[[122 132 126 126 114 124]
 [149 131 116 123 133 136]
 [119 123 122 118 133 133]]
The last entry, reading row by row?
A: 133
The second entry on the main diagonal?
A: 131
The entry just left of 131?
A: 149
The first entry on the diagonal from the top-right corner -> 124
The entry directly above 149 -> 122
The third-last entry, reading row by row?
A: 118
The second entry on the diagonal from the top-right corner?
A: 133

Read these off the table that follows.
1) Find the entry directly below 122.
2) Find the top entry of the column that holds the largest entry.
3) Find the entry in the bottom-right corner.
4) Find the entry directly above the largest entry.
5) Find the last entry in the row that holds the largest entry.
6) Find the first entry in the row that holds the largest entry.
7) Find the 5th-last entry, reading row by row.
8) Find the top-right entry.
[[146 136 112 140]
 [139 144 129 139]
 [114 143 141 116]
 [119 114 150 120]
 [117 119 132 114]
 [117 117 136 117]
 [118 140 136 112]
 [118 124 140 119]
 [122 118 129 134]
 [124 138 137 123]]
1) 124
2) 112
3) 123
4) 141
5) 120
6) 119
7) 134
8) 140

Read these off the row that follows.
1) Read off the 3rd-last entry.
2) Read off the entry just right of 106.
3) Read off the entry at the centre.
4) Read off the entry just right of the largest entry.
[131 106 135 121 136 122 135 133 143 120 138 142 113 103 120]
1) 113
2) 135
3) 133
4) 120

B =
[[137 127 141 130 135 139]
 [135 134 137 130 129 138]
 [135 133 130 129 124 133]
 [131 135 130 130 123 134]
 [130 137 127 129 121 129]
 [130 139 124 128 114 127]
 [127 138 122 130 112 127]
 [129 140 122 124 110 124]
 [130 141 121 126 109 119]
 [124 142 122 127 107 119]
 [126 141 121 126 104 116]
 [128 142 118 123 101 119]
 [135 144 117 125 112 114]]
The top-left entry -> 137
The smallest entry in the first column is 124
The entry directly above the largest entry -> 142
The entry just right of the smallest entry -> 119
Report the top-right entry.
A: 139
Report the entry just right of 107.
A: 119
Report the smallest entry in the last column.
A: 114
The smallest entry in the last row -> 112
The entry just left of the largest entry -> 135
The entry directly above 131: 135
The fourth entry from the end, reading row by row: 117
Report the 4th entry in reading order.
A: 130
The fifth entry from the end, reading row by row -> 144
The 3rd entry, reading row by row: 141
Report the second entry, reading row by row.
A: 127
Report the third smallest entry.
A: 107
The entry directly above 107 -> 109
Report the first entry of the smallest entry's row.
A: 128
The third entry on the main diagonal: 130
The second entry on the main diagonal is 134

m =
[[131 140 118 107 116 132 144 110 111 122 123 120]
 [136 133 125 138 129 135 124 118 139 130 131 135]
 [131 141 103 130 113 122 123 122 130 147 123 130]
 [142 111 128 114 141 137 134 155 141 121 107 109]]
The entry directly above the smallest entry is 125
The bottom-right entry -> 109
The top-left entry is 131
The second entry on the main diagonal: 133
The fourth entry, reading row by row: 107
Read off the bottom-left entry.
A: 142
Read off the fifth entry in reading order.
A: 116
Read off the entry directly below the smallest entry.
A: 128
The entry just left of 128: 111
Read off the largest entry in the last row.
A: 155
Read off the smallest entry.
A: 103
Read off the entry directly above 134.
A: 123
The entry in the top-right corner is 120
The 3rd-last entry, reading row by row: 121

133  111  110  122
128  122  129  118
130  124  126  120
142  132  126  121
119  131  125  124
125  125  146  134
124  143  129  132
141  132  151  122
111  131  150  121
144  130  114  130
132  129  127  122
The bottom-left entry: 132
Find the top entry of the column that holds the largest entry.
A: 110
Find the top-right entry.
A: 122
The top-left entry is 133
Find the entry just right of 119.
A: 131
Find the entry in the bottom-right corner.
A: 122
Find the bottom entry of the column that holds the smallest entry.
A: 127
The largest entry in the last column is 134
Find the entry directly below 119.
A: 125
The entry directly above 151 -> 129
The entry just right of the largest entry: 122
The entry directly below the smallest entry is 129

W =
[[126 143 131 142 123 119 135]
 [147 118 108 122 141 146 119]
 [126 143 134 142 123 120 134]
 [120 109 142 110 138 150 109]
 [140 106 120 110 145 157 108]
 [113 113 154 113 134 146 110]
 [130 126 127 127 133 135 123]
 [113 133 149 132 125 126 126]
 [138 134 113 134 132 127 130]
 [116 113 147 113 135 146 111]
 [120 127 142 126 130 134 121]]
Indices start at 1.
What is the entry at row 3, column 2?
A: 143
What is the top-left entry?
A: 126
What is the bottom entry of the column that holds the largest entry?
A: 134
What is the entry at row 1, column 2?
A: 143
What is the top-right entry?
A: 135
What is the entry in row 2 and column 2?
A: 118
What is the entry in row 3 and column 1?
A: 126
What is the bottom entry of the column that holds the smallest entry?
A: 127
The entry just right of the largest entry is 108
The entry directly below the largest entry -> 146
What is the bottom-right entry?
A: 121
The entry at row 2, column 1 is 147
What is the entry directly below the smallest entry?
A: 113
The entry directly above the smallest entry is 109
The entry just left of the centre entry -> 154
The smallest entry -> 106
The entry in the bottom-left corner: 120
The largest entry: 157
What is the entry just right of the smallest entry?
A: 120
The entry directly above the largest entry is 150
What is the entry directly below the centre entry?
A: 127
What is the entry just right of 116?
A: 113
What is the entry in row 1 and column 3?
A: 131

Read these off the grid that follows.
1) Read off the bottom-right entry.
2) Read off the entry in the top-right corner.
3) Read off the first entry, reading row by row.
4) Read off the entry in the bottom-left corner.
5) Read off the 5th-last entry, reading row by row.
6) Read off the entry directly above 152.
7) Read off the second entry from the end, reading row by row.
8) Read off the entry directly above the centre entry.
[[116 146 117 138 146 112 118 145 121 107 138 108 121 147 146]
 [119 146 121 140 146 117 122 146 124 111 139 112 125 148 147]
 [121 118 140 126 119 138 118 120 116 138 108 139 116 116 118]
 [132 119 128 115 118 123 132 117 130 135 122 135 129 118 117]
 [130 116 129 115 115 125 131 115 128 134 118 135 128 115 115]
 [102 151 137 150 151 124 103 152 103 115 119 119 104 149 151]
 [121 117 142 127 118 141 118 119 116 139 106 140 116 115 118]
 [133 119 122 116 118 121 134 118 133 129 127 128 132 120 118]
 [122 119 143 129 120 141 119 121 117 140 108 141 116 117 119]]
1) 119
2) 146
3) 116
4) 122
5) 108
6) 115
7) 117
8) 117
